In the data rows, 128 means zero.
Here is a table of points, one per row:
[146  92 123 174  97  70  81 126  94 167 102 172 125 103 144 113 130 163
 136 124 128 102  93 122 138 135 141 128 121 135  71 110]
[118 146 150 130 163 113 155 124  96 135  63 120  95 118 113 149 109  83
  75 140 148  75 117 108 135 109 122 124 132 123  72 121]
[130 184 133 151 107 126 131  70 101  94  90 109  89  83 140 164  98 117
  88  87 128 141 105  78 148 105 163 117 123  93 103 112]
[121  50  88  80 139 105 180 142 105 177 127 109 153 121 111 128 137 135
 112 103 163 180 107  45 158 150 104 105  82 173 133 124]
[184 129 109  73 139 122 163 135  92  63 128  86 141 144  90 163 102 102
 131 128 102 140 142 158 114 116  87 159  95 110 138 132]
[128 162 127 113 129 151  81 170 109 149 148 133 110 159 133 119 145 124
 166 125 120  78 144 148 135 118 156 105 157 134 137 131]
[122 107  82  66 168  90 146 127 161 135 136 144 155 118 171 145 155 120
 102 123 118 119  73 134 116 107 100 125 102 165 171 102]
[127  96 117 133 108 125 112 114 123 153 125 148 104 111 119  35 117 155
  79 122 176 133  70 106 123 117 147 102 100 156 166 153]
[121 151 166  74 116 124 132  72 138  80 150 156 150 127 107 134  94 192
  70 153 147  91 103 148  91  67 115 160  99 135 112  85]
[113 224 173 123  78 158  44 113 157 115 111 126 103 145 125 107  94 149
 152 140  77 124  99 145 129 138 135 136 166 130 150 138]
[ 77  79 123 117 150 140 209 147 112  98 157 126 140 156 108 138 157  85
  94  94 101 176 115 116 146 167 102 127  71 148 111 154]
[144 128 116 102 190 121 172 134 104 133 130 112 151 118 108 113 111 131
  90  57  40 156 120 113 122 159 166 122 153 129  82  96]
[124  93 199 140  69 140 118  71 153 100  78 131 197  96 161 171 176 147
 189 131 145 105 121  95  73  91  64 153 138 180 161 152]
[131 156  88 192  63 124 108 102 184 188 127 199 113 144 195  87 136 118
 133 168 143 127 120  89  98 123 120 159 148 147 143 114]
[167 113 178  70 124 118 155 127 161 131  79 120 124 134 120 139 128 193
 169 174 130 148  73 152  94 114 104  89 135 149  81 145]
[149  95 130 124 162 164 118 153 139  82 175 114 112 172  82 129 124 140
 138 135 110  97 163 110 149 155 155  72 122 226 149 152]
[166 160 158 131 106 154 136 144 148 113  81 126  92 125 149 155 177  75
 168 133 114  84 131 126 135 201 141 120  85  71 144 111]
[122 160 107  88 158 101 102 149 150 117 192 124  85 143 127 137  81 133
 120 106 141  98  92 201 129  45 121 129  99 129 104 109]
[134 127 162  86 162 127 110 129 102 136 142  95 156 158  88 140 109 188
 139  63 111  81 112 100 101  98 141 107  86 176 159  91]
[ 77  52 148 114 159  69 220  86  77  70 121  85 173  84  89 108 144 118
  94  61 120 211 158  71 106 139 100 103  75  79  69 152]
[ 97 147 129 101  95 117  98 172 103 143 131 140 135 140 141  87 124 157
 160  91 124 125 164 175 164 137 171 108 167 117 131 121]
[134 151 158 139 120 142 127 192 154 137 120 123  81 134 150 165 112 129
 124 140 127  72 223 106 198  99 157 112 118 143 147 177]
[151  95 121 185  95 176 142 133 159 105 100 177 158  96 139 154 137 105
 102  97 132 140 152 130  76 147 136 146 111 129 134 159]
[134 176 126 116 149 166 151 140 147 120 169 163 110 144 161 125  58 143
  64 179 126 106 147 156 158  85 134 105 201 114 129 102]
[ 61 108 117 151 196 141  97 158 108 119  82 138 154 151 135  95 139  98
 105  65  73 139 138 116 118 184 150 124 163 119  74  77]
[115  97  77  89 182 108 141  93 117 167 167 111 149  93 141 123 136 126
  55  81 144 182 114 111 183 115 137 156 138 146 160 153]
[139 140 114 120 108 157 106 135 137 127 150 121 120  87 133 120 112 156
 184 165 171 112 111 182 125 132  97 162 128  77 113 148]
[169 114 153 129 139 131 169 142 147 128 116 148 186 116 170 110 151 103
  87 127  97 137 101 111 150 110  87 121 128  79 172 128]
[170 177 128 173 117  78  84  66 139 121 110 101 125 190 129 128 146 129
  94 175 148 148 121 113  97  89 175 103 169 148 113 169]
[127 144 175 118 118 159 140  97 122 134 149 113 143 164 108 144 118 123
 144 114 114  87 162 137 147 155 135 164 126 156 183 169]
[151 147 156  95 151  96 163 135  65  73 130 106  76 136  85 162  59 122
 114 157  78  82 125 231 181 136 154 123 132   0  94 102]
[ 65 122 124 103  49 138 104  98 168 123 104 131 105 142 132 130 126 115
 215 207  78 130 101 144  93 119  80 180 143  50  96 142]
[179 147 121 149 130 155 125 121 164 160 143  68 112 104 100 137 115 114
  82 132 161 142 164 101  94  95 151 134 100  79 125 117]
[157  85 125 154 148  80  96 123 138 186 133 109 143 143 144  93 153 119
 136 116 133 135 100 155 120 125 157 144 190 144 120  93]
[142 131 141 172 102  71 139 170 116 110 174 122 183 153 116 128 158 144
 164  96 143 150 107 157 123 157 148 111 137 157 108 112]
[ 73 113 111 108 144 129 155 118 158 106 105 137 146 144 159 181 153 103
 108 147 118 181 142 121 136 180  35 150 137 139 100 161]
[146 164 136 127  97  99  80 139 157 152  63 136  86 155 153 163 125 138
 158 159 151  80 106 164 116 160 144 150 161 129 114 127]
[107 135  88 113  89 149 171 124 156 130 175 148 154 106 105 150 145  68
 132 129 124 167 111 102 101  93  90  95 148 170  74 137]
[119 100 113 150 136 103 185 145  98  91 116 168 137 135  71 125 140 107
 100 137 126 125 149 130 143  69 120  87 113 104 148 180]
[101  47  40 193  77  55  96 106 206 211  93 184 169  62 164  64 146 138
 117 123  99 185 106 108 148 105 112 118 167 138 170 159]
[149 191 171 140 129 128 114 180 143 117 119 137  81 192  90 115 128 124
 104 148 125 114 171 145 167 154 189 143 150  67 187  81]
[113 168 144  89 149 163  77 179 125  99 130 139  75 112 144 148 143  88
 167 119 135 144 135 180 147 172 127 162 112  36 159 104]
[122 140 102 169  98 106 112 118 135 200 132 148 140 125  92 123  99 146
 196 156 153 145  81 122 163 133  97 117 161  59 214 112]
[118 115 122 134 127 119  90 138 117 116 164  96  87  58 126  79  83 143
 139 109 115 108 139 127 148 191 114 114 154  97 169 107]
[157 117 160 106 157 131 155 156 118  70 163 164 127 113 101 140 132 125
 131 160 139 102 168 138 133 100 187 136 185 134 119 126]
[153 121  97 140 140 162  98 118 173 161 102 144  93 164 178 173 107 123
 104 112 164  99 121 178 120 147 102 129 175 182 138 151]
[158  65  83 114 111 151 101 134 161 209 139  81 130 110 154 110  94 138
 149  81 131 107 157 142 153 145 128  93 134 156 195 118]
[162 122 132 141 122 162 141 103 106  98 163  83 150 175 111 115 131 131
 161  74 151  88 218 116 132 180 127 134  85 159 176 124]
[108 123 139 192 114 151 131 135 108 167  99 101 157 115 188 112 147 173
 197 100 164 119 134 135  83 163 173 127 145 104 178 116]
[ 97  24  71 143 155 106 129 162 127  99 145 180 135 117 128  55 151  95
  88 123 108 225 144  96 138 151 130  90 113  47 141 162]
[ 77 100 169 141 120 115  85  76  99 121 129 157 116 103  66 116 222  89
 137 113 149 167  39  70 117 112 165 125  81  87 119 171]
[105 146 137  65  96 141 106 124 155 147  99 200 165 137 145 194 145 126
  61 171 113 161  39 170  87  46  90 162 129 167 134 170]
[144 173 142  99  96 100 139 119 143  93 141 158 121 119 119  79 125  92
 144 182 181 117 130 169 148 133 142 121 126 155 114 173]
[125 128 110 157 106 121 112 143 115 109 151 112 173  86  91 131 169 104
 162 115 148 104 167 103 119 132 123 105  75 159 155 128]
[143 132 112  63 155  91 124 199  98 142 179 105 110 141 132  97  89  93
  69 180  99  89 138 163 194 115 146 130 154 101 113 134]
[162 113 108 141 191 139 149 177 103  66 169 100 126 111  98 116 153 129
 104 104 122 150 176  73 130 117 127 140 161 152 125 160]
[112 179 200  87 100 156 170 139 111  93 134 144 178 154 122 180 145 171
 150  45  68 118 120 133  72 143  93 155  63 179  78 170]
[105 144 135 145 147 173 132 124 132 106 107 114 106 159 141 122 160 107
 147 123 113 116 108 118 116 100 150 153  73  82 130 134]
[107 144 107 156 125 110 128 136 177 138 111 165 185 154 130 124 103 147
  72 111 168 143 113 121 127  67 121 180 148 175 140 162]
[ 94 124  82 159 121 100 112 111 123 161 128 198  84 108 155 126 125  91
 186 174 153 183 127 150 116  84  74 127 176 137  85 115]
[ 97  73 140  97  94 152 139 114 135 117 118 134 165 141 146 111 121 109
 163 141 126 139 156  95 157 160  69 168  88 113 156  98]
[111 153 130 140 169 120 149  90 104 108 144 112  53 173 150 143 144  90
 195 151 122  74 124 155 161 177 131 167 153  82  82 105]
[108 108 102 113 189 134 188 175  95 125 153 115  99 141  71 100 118  94
 141 115  79 173 155  83 185 109 152 148 124  96  56  97]
[131 150  75 111 165  92 147 150 118 126 190  89 149 106 176  86 120 146
 116 136 146 172 131 158 169 100 182 115 122 126 132  87]
[154 148 108 161  83 152 121 139  90  95 102 115 134 109 127 129 109 119
 143 135 136 113 131  69 139 151 160 146  56 162 164 110]
[132 154  87 212 139 121 106 154 179 114 175 133 143 102  81 151 128 144
 119 136 150 110 153 132 148 136 153 127 128 176 149 141]
[111  94  80 163 109 139 118 120 155 136 148  92 161 114 114 145  98 174
 170 112 111 142 124  98 126 158 106  88 140 244 183 149]
[160 186 130 118 113 139  76 136 116 100 137 125  60 180 127 163 104 134
 126 186 151  85 154 161 112 141 148 190 160 174 124 191]
[140 211 171 123 123 134 123 115 122 155 170  87  80  96 128 154  93 155
 136 120 126 103 107 140 121 140 186 144 105 156 150  78]
[153  96 120  70 143 154 126 134  94 122 111 122 139 133 100 134 100 128
 144  79 132 106 167 196 117 121 122 141  93 131 150 105]
[130 172 176 161  96 170 127 162 146 127  73 144  88 128 123  97 174 141
 120 108 131  95 150  81 157 171 131 118 170  83 145 135]
[143  86 140 118 166 133 196 107  70 104  62  92 120 181  97 131  82  83
  53 196  94 144 111 102 162 116 135  97 138  74 110 150]
[ 91 107 100 108 101 125  92  80 204 177 122 161 141 127 133 154 124 150
 154 157 161 160 144 124  64 184  59 138 109 113 105  92]
[122 123 119 157 132 150 161 134 101 163 121 105 113 120 123  99 170 126
 142 125 169 108 186 119 117 149 119 100  84 163 144 151]
[123 140  89 162 197 161 122 189 110 131 192  93 111 129 157 162 151 142
 104  87 134 124 135 170 118 149 153 114 165 194 129  68]
[123  76 107 137  67 124 139 133 102 146 127 165 122 108 122 153 145 120
 116  87 175 196  96 125  95 139 161  95 119  91 124 174]
These points spread out most along one direction. Take the direction at right angles to it along which they spread out most. Go by this last direction. How far along it is each point below, from 0 to 99? The average is 50, and the first point in the table lies past the average. One standard deviation of the points above along it is 16.
[138 144 116 185 127  96 125 119 146 179  93 112 187 126 121 132 135 166
 108 160 132 104 153  89 154   3 122  99 129 164 179  52] 63
[128 145 132  90 160 157 163  95 102  84 164 131 142 127 117 107  97  86
 119 136  80 126 166 159 119 161 125 150 127  77  86 165] 28
[124 114 142 116 110 148 135 107 180 146 109 124  81  92 137 114 117 139
 152 162  91  81  89 156 125 159 137 129 147 114 127 107] 62
[154  81 112 134  76 112  92 154 196 172 126 111 163 122 193 172 110 144
 111 151 185 106 114 192  83 102 142  78 188 190 142  83] 81
[120 156 191 149 159 151 134 112  82  82  84 102  80 110 111 127 133  68
 151 141 129 132 139  76 111 154  97 134 146 113  64 179] 39
[176  86 126 191 179  94  99  91 177 206  63  94 150 106 195  91 177 183
  79  86 128  85 124  73  83  71 188  96 158 159 104  57] 64
[ 55  67 120  90 110 125 137  68 160 160 133 165 196 122 159 179 145 173
 164 181 131 172  96  89  78 155  57 123  92 125  79 113] 68
[156 130 170 130 127 161 142 113  70 111 119  81 146 103 122 145 115 137
 167 121  95 138 116  91 104 176 103 127  88 153  96  86] 41
[108 148 153 110 140  94 170 125  93 112 188 173 118 137 109 127 136 130
  82 147 124 166 160 138 131 139 103 180 140 132 120 173] 39
[103 173 129 193 113 114  90 124 113 136  87 140 112  83 146 102 175 150
 164 187 153 162 131 150 142  67 132 140 118 119 102 129] 68
[138 210 171  48 126 192 140  81  86 114  99  93 131 162 150 114 117 136
 106 137 120 122 145 101 128 164  95 131 109  50 135 116] 39
[185 120 175 128 163 102  61 126  86 128 157 150 102 180 109 129  97 156
 161  81 124 136  79 177 136  77 142 101 107 127  99 138] 47
